Rotation paths and how fast each direction turns (deg/step):
Each turn is a multiple of 5 degrees from 10 to 175, or 0.
Each row of a path follows its step; steps can be skipped.
Rotation 1:
step 0: [-25   6  18  19  20 -35 -14  29  21 -24 -20 -11   4  18 -26  27 -38  19
  35  -2  -1  -7   5  29  23   9  25  19  13  -8   4  -8  -1  11  -1  -9
  -9 -11 -19 -11 -19  13   2  34  -1 -30  12   3   4  24   9 -18  -1]
step 2: [ 14  36 -16  10  27 -29 -36  12 -12  38  -9 -11  18  11   4  -5   7  38
   2   9   2  34 -11 -10  -9  30 -21  -3   3 -14   1  -7  27  21  33 -16
 -10  13  11   4 -21   8   0 -14  -2   7  19  27   8 -16  11  16  24]
step 8: [  0  24 -19 -27  -4 -22 -37   8   7   1  16  16  10  -2 -16  22 -21  28
   1 -24 -14  28 -29 -24  -1   4 -21  -1  21 -16  19  17   3  -3  17   7
 -11 -21  -8  16 -30 -19  -6  23   5  22 -24  48  -1  -1   6   2 -13]
step 9: [ 17  34   6  37  20 -14 -27 -17  16 -15  -8  32  10  17  16 -14   4   3
  23  -5  20  17  16  -5 -23  -5 -29 -10  20 -22 -26 -32  -7  13 -22 -22
  17 -15  -4 -43  11   0   8   9  -2 -27 -14   8 -11  -3  -4  -4 -19]
step 24: [ 23  18  -7  -1  15  28 -14  13  34 -16  -2   9 -14   7  -4 -18  -8  13
   2  23  25  -4 -29  19  -9  -5  -1  18  41 -21   8 -25 -15  12  -1 -15
   5 -29   4 -10  19 -24  13  -3 -33 -18 -38  42 -18  -6  -3  -3  -5]
step 32: [ -4   0  -1   4  24   2 -35 -25  42  -5 -23 -26   1  34 -12 -19  -3  15
  26 -28  30  -7 -29  -5 -10  11  -7   8  -5  18 -12  19  -5  18  13   1
  40  24  25 -14   0  -4  -3  24  35 -10  -3  13   6  12 -10  -2 -14]
step 41: [ -5  -2  -1   3  28 -17 -38 -25  21  -7 -26 -20   4   4  -3  19 -22  17
  38  -8 -37   8   4   1   0   5   5  -2  30 -30  15 -24  28   5 -22  32
  -3  -4  -2  12 -17  -3  -9 -30  -7 -38   1   2  17  -4 -25  -7  -8]
step 42: [-15  20   0  -7  -3   0 -27 -13  29  33  10  21  12  13  11   4 -28   6
  -7   7  28  10  -7  14  -3  -1  14  15  28  -6  21 -11 -23  33  -8 -25
   5  16  -3   3 -14 -19   9   0 -52  17   2  15 -47  -6   7 -20  21]
step 43: [ 12 -13   8  40  24   3 -24  13 -10  25  -9 -23 -10  18 -14   7  -7   5
 -24  -6  39  17  24 -23  13  -8 -25  -5  27   2   4 -28  34  17  28 -14
  15  19  11   6   9   3  -9  29  17 -24  -3  -5  -4 -15   1  32  13]
Directions:
[ -4  -3   4   5  -8   4   1  -1   5  -7  -4  -5   8   1   1   3  -8  -2
  -4   4   2   2  -9   0   2  -1  -1  -7  -4   8  -1   2   1  -2   3   3
  -5 -11  -2  -6   9  -2  -2  -3   2   3  -2   8   9   7   2  -2  -1] : 45
[ 3 -4  4 -5 -5  0  4  3  6  4  1 -2  7  2 -1 12  7  7  0 -4 -5  3  3  0
  2  2  6 -9  3 -4 -9 -1 -6  0 -5 -3 -8 -1 -8 -8 -8 -5 -3  5 -2  2  3 -1
 -4 -2  1 -5  0] : 130
[-11  -3  -2  -2  -1   3   0   1  -2   0  -5   3  -6   6   3   9  -1   6
   3   6 -10  -5  -1   2  -2  -3  -7   5   2  -1   4  -2   6  -9  -4   0
   1  -3   5  -1  -4  -6   1   1   7   2  -1   1  -5   1  14  -2   6] : 140
[-5 -3  6 -4 -7  7  6  3  5  0 -7 -6 -6 -5 -6  1 -5  5 -2 -1  5 -4  4 -1
  1 -1  4  7  0 -3  6 -2  9 10  4 -1 -6  4  0  0  1  1  4  5 -7 -6  3 10
 -5 -6  0 -1  1] : 60
[ -1   8   3  -2   3   3   5   3   0  -2   1   5   1   2   1  -5  -6  -5
  -3   7   8   1   2   5  -1  -3   4   4   0   0  -5 -10   3  -6   0   2
   5 -10   0  -4  -9  -5   1   7 -10   0  11  -5  -1   6   1  -1  -6] : 120
[  1  -2   7  -5   8   3  -2  -8 -11  -7   0   5   0  -1  -3   3   0   6
   0   0  -1  -2  -4  -9  -5   0   7   0   0  -3  -7  -2  -2   0   8  -2
   3  -9  -2   5   0   1  -3  -8  -3  -1   3   6  -5   2  -4  -1  10] : 65
[ -4   3   1   0  -1   1   5  -3  -3   5  -6   0  -8   5   1  -1   2 -10
   3  -1  -2   1   1   7   3   2  -2 -11   7   3  -8   0   7   9  10  -2
   7  -2  -7  -2  -2  -2  10  -6   7   3   0   1   0  -6  -1   0  -1] : 140
Rotation 2:
step 8: [ 20   2  32  26  18 -31  -3 -15   0   7 -22  23 -19  -1  -1  20  17  32
  -3   3   8 -29 -17  -8  33  -7  -4  10  21  18  -2  -4  18 -25  -4  -1
  19   5  -8   5  20  -9   0  -7   9  -8  21 -18 -28   2   7   8 -28]
step 11: [  8 -27 -17 -23   3  13 -10 -39  -4 -12  -1 -17  29  -3  11 -15  44 -16
 -20 -11   3  12   3   1  19 -16 -11  -1   8  -9 -11   4   5  16  20 -25
   0   7  11 -10  22  11  -2   8  32   8   5  17  25  26   7  26  -7]
step 15: [ 15  11  -3  17  15  -8   5  16 -19  18  -1  30 -31 -15  17  29 -13  -1
   6  11  25  -8 -31 -26  16  12 -21   7   7  13  -4 -17  -3  15  -3  -6
  -5 -22  18  16 -20  11   2 -13 -20  24   2 -12 -28  -6  13 -27  23]
step 20: [ 24   1  24 -13  -7  -2 -22 -11  21 -22   6   3   9  -4  -8 -13  21 -11
  46 -28 -19  21   9   1  12  -3  30  12  12  -1  14   7   9 -12 -21  38
  21  16   9 -20  -1  11  -9 -22   7   5   8  15 -19  -8  -3   9 -26]
step 21: [ -8   6  11 -12   0 -12 -19  -6  -4  12  23  -4  27   2 -13  16  42  -4
 -10  24  -8   0  -2 -20  -2  -5  -3  50  14   6  19  20   3 -32  -9  20
  -3   0  -4  25 -15 -19  11  21  18  20   9  10  -7  17 -25 -12 -11]
step 30: [  9 -28  -7  10 -10 -33  28  13 -11  -1  -1  -7  -3  -6  12   6  17 -15
 -27   7 -15  19  -9  30  -4 -38  -9  24   7   1  28 -24   9  -5   9  -8
  21  25  -7 -11  -1  14 -40 -17  14  10  -4 -11   3   2 -10  13 -23]
step 36: [ 38  -6 -44  -5  -4  13  -6 -10   1  21  41 -15  -4 -24  -6 -13  13   1
 -11 -28   8  -7  -3  -1  13  15 -26 -27  -4 -17   0  -4 -13 -12  -6  -7
   5  -7  11  -3   5   5 -19  21 -21 -41 -14  13   4  17  -1 -16  -4]
step 39: [-14  31  22   8   0 -31  11 -24   6 -14  13 -12   8  13 -37  27   5  -5
   2   0 -14  -5   3 -16 -10 -26   2 -10  14   5  -2  10   1  -4  -9 -15
  31  34 -21 -23  -3 -11  12   4  -4  -9  -6  16 -39  -8 -16 -24 -14]
step 40: [-21  10  17   5  28 -13  -6 -15  -6 -14 -19  21 -18   5  -2   8   8  13
   7  11   1 -24  -7 -25  40 -10 -11  13  -5 -10  14  21   8   5   3 -10
  22  18  -2  -4   9  -8 -18 -14  25  56  23  -6   2   4 -23  -3  13]
Directions:
[  4  -7  -5  -1  -4   2 -10  -1  -1   5   0   0   5  -2  -4  -3   3  -8
   3  -5  -4  -6   1   5  -4   4   6   9   3  12   3   8  -5   2   8  -2
   4   0   7  -3  -4   3  -2   0  -7   0  -3  -4   3   2  -6  -7  -3] : 45
[  0  -5  10   4  -6   3   3   7  -1   6  -1   4  -2   2   4   2  -3   3
   1  -3  -8   7   2   7   1   0   1   4   0   5   5  -4  -1  -3  -2   6
   4   4   6  -2   8  11   4  -3   0  -4   6  -3   5 -12   3   5   7] : 100
[ -7  -4  -1  10  -1   0   2  10   5  -2  -1  -2   5  -1   1   7   7  -2
  -6   3  -1   2   6   5  -6   7  -3   1   4  -1   3   1   5   0  -1   1
  -8   7 -10  -3   1   1  -2   5   1  -8  -1  -2  -7   2  -7  -8   0] : 160
[  4  -8   3   0   4   2   5   1   1   0   6  -3  -1  -6  -9   2  -1  11
   2  -1   3  -3  -2  -2  -7  -4   1  -1  -6  -4 -10  -4  -2   6  -2   3
   4   0  -2  -3   3   5   3  -3  -7  -1   9 -12  -3   5  -9  -2   0] : 35
[ 2 10 -4  4 -7  5 -8 -2 -1  2  0 -3  0  0 -5  8 -3 -6 -5  3 -6  0 -1 -7
  1  1  4 10 -3 -5 -3  0  9 -2  0 -3 -2 -5  2  2 10 -6  4 -6 -7 -1  7  1
 -4 -3 -3  0  5] : 135
[  2   7  -2   7 -11   1   4   6  -2   9  -3   4  -2   4   6  -4  -5   1
   3  -9   5  -9  -4  -3  -2  -3  -1  -7   3  -3   2   1   0  -1  -7  -6
   6  -5  -4  -5   3   3   5   0   4  -2   0   0   2   3  -3 -11  -6] : 35
[ -2   3   7  -4  -1   4   3   0   9  -5  -2  -1   1   1 -10   5  -5 -10
  -5  -3   3   7  -3  -1  -3  -4   3  -8   4   2   3   0  -2  -4   2  -1
   7  -3  -7   7   0   5   0   6  -8  -1   1   1   8   4   4  -7   7] : 145
[ 0  5 -5 -8  2 -4  0  4 -6  1 -5  1 -4  6  1  2 -3  0 -5  3 -2  8 -7  0
  2 -3  2 -6  7 -2  0  7 -4  8  8 -6 -7  9  2 -8  3  6  6 -4  1  3 -1 -7
 -3  4 -3  0  5] : 25
Rotation 3:
step 1: [ 21   5  29 -12  -9  -3   2 -16  12 -33  -9  13 -12  -6  20  -8   3   1
  -8   7   4  -8  -3  11 -20  27 -13  -6  29 -15  10  33  -8  11 -20  28
   4  19  24 -18  -7   7  10 -37  15   0 -20  17   8  23  -5  35  28]
step 4: [-10 -33  36 -23 -15 -14   2   2 -16  -7  21  19 -10 -14  -9 -28   2   7
  30   0   4 -29 -19 -19 -30  29  -6  -9 -18  19  14   4  -8   7  -4  46
  -9 -26   7  -6   0  13 -10   7  -3  -7  -3  -7  -5  31   4   1   2]
step 9: [-15  26 -21 -36 -15 -28 -13 -26   3 -32  -8  12 -33 -19   3   7  -2  -4
   1   7 -12  16   4  19  25   6  -4 -11  -6  -3   9  14 -11   0  -6 -15
  -2 -19  33   5   4  -7  12   6 -21  34  30 -17  23  19  20  18   0]
step 17: [ -2  -2   8 -33  25  -5  26  -2  -9 -20  15   9 -10  28  -7 -13  -6   8
   1   0 -20  15  28   9   4 -26   4  -6 -34   5  20   0  12  18  -4  33
   1  -6  -5 -13 -30  13  12 -10 -21  17  14  -7 -15 -16  -8  24 -46]
step 19: [ 31  21  -4  18  -9 -21 -25 -16   4  -4  14  12 -14  -1  25 -19  34  45
   4  -4 -15   6 -10  13   2  28   7 -12  25  23 -16  -3  -1  -2 -17  -4
 -12   4 -19 -23  26   3   3   0 -14  16  23   5  38  -2   6   7  13]
step 22: [ -3  19 -26  18  -9 -13 -23  10  -3  -5   8   3 -14   7  10  -5  14  17
 -18 -12  16  -3  -4   3 -21  33  23 -40  -7  15  42  18  -7 -16   4  22
  11 -15 -17  22  10  25 -10  37   5   8  14  -5 -19   0   1  29   7]
step 26: [ 17 -28   5 -32  25 -19  14 -12 -12 -33   2  10  -9  29  -9 -19  -7  22
  18 -24  -3  -9  10  -6 -14   9   5  -3 -45  30   6 -10  36   5 -15   2
 -12  -2   6  -1 -11  19   4 -12 -20  12  -3 -30 -10 -14  10 -14  12]
step 27: [-14  -7 -13 -22 -18 -17  34   8 -17   0  28  26  -5  -2   4  27  12  20
  11  31  -1  32   2  -2 -23  13   9  -4  -3   3 -30 -11   6  26 -15  21
 -28  -8  15  -6   9  -4 -24   6 -23  -7  27  11  -1  22  11  14 -23]
step 38: [ 13   4  32   8  31  -7 -43   1  12 -27  -3  19 -13  28  10  -6  -7  22
  -5   4   1 -14 -15 -10 -22 -19  20  42   8  -7 -15  -1  16   5  -8 -12
  -5 -12 -28  18   0  -2   8 -11 -12   5  22  26 -22 -23   4 -10  17]
Directions:
[ -5   1   3   4   4  -5   3   2  -8   1   3   0  -9  -4  -4  -3   6   2
   0   4  12  -5   0  -5  -2  -8  -1   3   0  -6  -2   3  10  -4  -5  -1
  -3   2   7   2   1   4   1  -4   4   0   4  -5   6   5 -11  -4   4] : 130
[  1   5   8   1   3   0  -9   8  -1   5  -2  -2   7  -4 -12  -3   3   0
   5  -3   0   3  -2  -5   1  -3  -5   6   1   4  -2  -4  -4  -5  -7   5
   0   2  -2   2  -2  -5   4   5   1   4  -5   4   9   2   2  -5 -12] : 85
[-4  0 -2 -1 -2  1 -5  7 -4  6  5 -6  6  4  5 -3 -3  2 -7  7  1  2 -1 -4
  9  0  7  0 -2 -4 -6 -4  2  9 -4  0  6  9  0 11 -6  5 -5  3 -1 -1 -4  3
 -2  0 -5 10 -1] : 145
[ 0 -2 -3  2  3 -3 -2 -1 10  6 -2 12 -4  3  0 -6  5 -2 -2 -1  3  4 -3  6
 -1 -3 -3  0 -7  1  0 -2 -2  0 14  1  6  5  9 -1 -2  2  3  1  5 10 -3 -4
  3 -3 -6  7 -7] : 130
[  3   1   6   5  -2  -4   1   7   8   7 -11  -1   2   2  -5   1   2   3
  -8  -1  -5   4   7  -2  -5   3  -1  -6   1 -10   2   3   2  10   0  -3
   0  -2   2   0   1   6   3   3  -2  -3   8  -3  -7   5  -2  -8  -7] : 145
[-8 -5  1  8 -1  0  1  5  9  1  2 -2 -6  2  8 -2 -6  3  3 -1 -5 -1 -6 -6
 -7  1  6  5  2 -1 -1  0 -1 -7  6 -2 -3 -7 -9  6  7  0 -6  4  1  0 -7 -3
  2  7 -5 -1 -6] : 45
Rotation 4:
step 0: [ -9   8  -8   9  21 -10 -16 -21  29  11  17  29  -7  -7   7  33   4  27
   9 -14 -14  24 -13  -2  -9 -23   4   1   8  22  26   1  -1  17  18 -22
  23 -11  25  -2  -6   6  16  -8   6  10  19   1  -7 -16  -3 -10  10]
step 10: [  7  17 -15  11 -18  20  -2  -2 -19  -4   0  22   5 -42  14   3  25  14
  20   7  -8   5   2  -3  -8  17 -11 -22  -3  12   5  17  -2   1  14 -19
   9  -5  -2   9  -3  25  -7  -7  12  23  30 -23 -14 -11  11 -32  19]
step 12: [ 26  -7  -1  -5 -21 -13 -17   9  -6 -11  -7  -7 -16 -16  28  27 -16 -26
  31  -7 -14 -13 -31   7 -16  12   4  11  11  11   8   2  -7 -17  12 -19
  18   5  -5   7  11 -17  -3   1   5  -9   4  -9 -24  -9  -6  17  38]
step 17: [  2 -11   4  11  -8   9 -21  -1  -9   5 -34  26  14 -25   0  12  19  12
  35 -15  17  -1 -32 -13 -31 -14  -5  -6  10  14  -1   9   3 -21  21 -17
   4  19  12  20  -2   6  -4   9  -8   4  -5 -10 -17  11 -17  21   7]
step 19: [ 26 -14   0 -14 -11 -16 -21 -18  23   5   8 -25  -2 -16  22  -4   4  19
  20 -15   7  12 -13   8  14 -17  11   8  -1  25  29 -20   5  -8  34 -25
   1   3  21  -7   5  -4  14  -9  17   4   5 -19 -18 -18  11  -8  -9]
step 22: [-11 -10  -5 -22  -7 -20 -13 -27 -17 -29  -9  -1 -10 -21  18  15  10   9
  29 -12  14   1 -20   4  16 -34  -9  20   6  11  11 -18  25  -2  34   4
   8  22  14  -4  16   4  -9  -9  -7   2   1 -16   6  17  -4  -2  11]
step 27: [ -8   8   5   0   2 -13  -4 -24 -15 -14 -28  25   7 -28  23  -5   9  22
  13   8  -5   7 -23   3  -1   2   0  -3   1  -4  24   6   1 -39   5  25
  -7   5  35 -39  -3  13 -13   0   2 -19   3  -5  -1   9  21  -2  -9]
step 30: [  8  10   4   5   9  -9 -13 -28 -16  11 -22  16  -3   2  17  10  -7  30
  34 -11 -17   7 -37  -6   2  -1  18  19  -6   6  15  12 -28   5   1   9
 -21 -14  28  -9  -7 -14 -16  23   2  -6   5   8 -10 -11   7  17  22]
step 40: [  7  -1 -14  -2  -4   4 -24 -16  17  -7  17  20   1 -31  29  16  33   4
  31   1  -4  -2 -23  -1 -14 -27   6  -8  21  13  20   3  -2 -22  -7 -11
   9   0   9 -12  -6  -6   4  17  -8  14 -22  19  -3 -17   6 -20  21]
Directions:
[ -3  -7   2   1  -3  -3  -2   1   3  -1  -3   4   4  -2  -3   4  -3  -2
  -3   2 -10  -8   4   2  -6   4   0  -1  13   1  -3  -8   3  -3  -2  -4
   4   5  -7   5  -6  -3  -4  -3  -8   2  -4   7  -5  -6 -10   1   1] : 130
[  3  -6  -3   3  -6  13  -1   3   0  -2   0 -10   8  -3   9  -1  13  -6
   7   2   4  -2  -6   1  -2   1   3  -2  -1   4  -2   0   4   3   3  -7
   7   3   0   5  -3   0   4   2  -2  -2  -2  -6   2   0  -3  -6   0] : 155
[  5   8   6  -2  -2  -2  -2   0  -5  -2   5   2   2  -2  -4  -2   1  10
  -3   8  -2   1   4  -3   9   0  -5   5  -5  10   1  -3   1  -4  -2 -10
   1   3  -2   8  -4   5   7  -4   3  -4  -1  -2   8   0  -8   3   5] : 115
[ -1   9   5  -1   7  -2  -6   0   1  -1   6  -2   1   0  -4   3   1  -1
   8   2  -1  -1 -11   9  -1   7   1  -6   5  -1  -2   6  -5  -5   3   2
  -9   1  -6   1   0   0   2   2  -7 -12  -2   3   7   1   0  -2  -6] : 115
[ -8  -8  -5   3   5  -2  -5  -7  -4   6   8   3   1  -7   1  -3  -1  -4
  -3   8   3  -2  -4   3  -4   5 -10   7   3   4   7   5  -5   7  -5   5
  -1   0   1   5  -5  -4  -1   7   5   3   1  -4   3   1  -3  -4   4] : 145
[ -2   5   4   0  -3   3  -3  -2  -4  15 -13  -7  -6  -8   0  -3   0   6
  -6   1   2   4  -1   1  -7   3   0  -5   5  -9   0   5  -1  -1  -6  -1
   6   0  -3   1   2   6   3  -5   5  -3  -2  -2  -2   6  -6  -1  -2] : 100
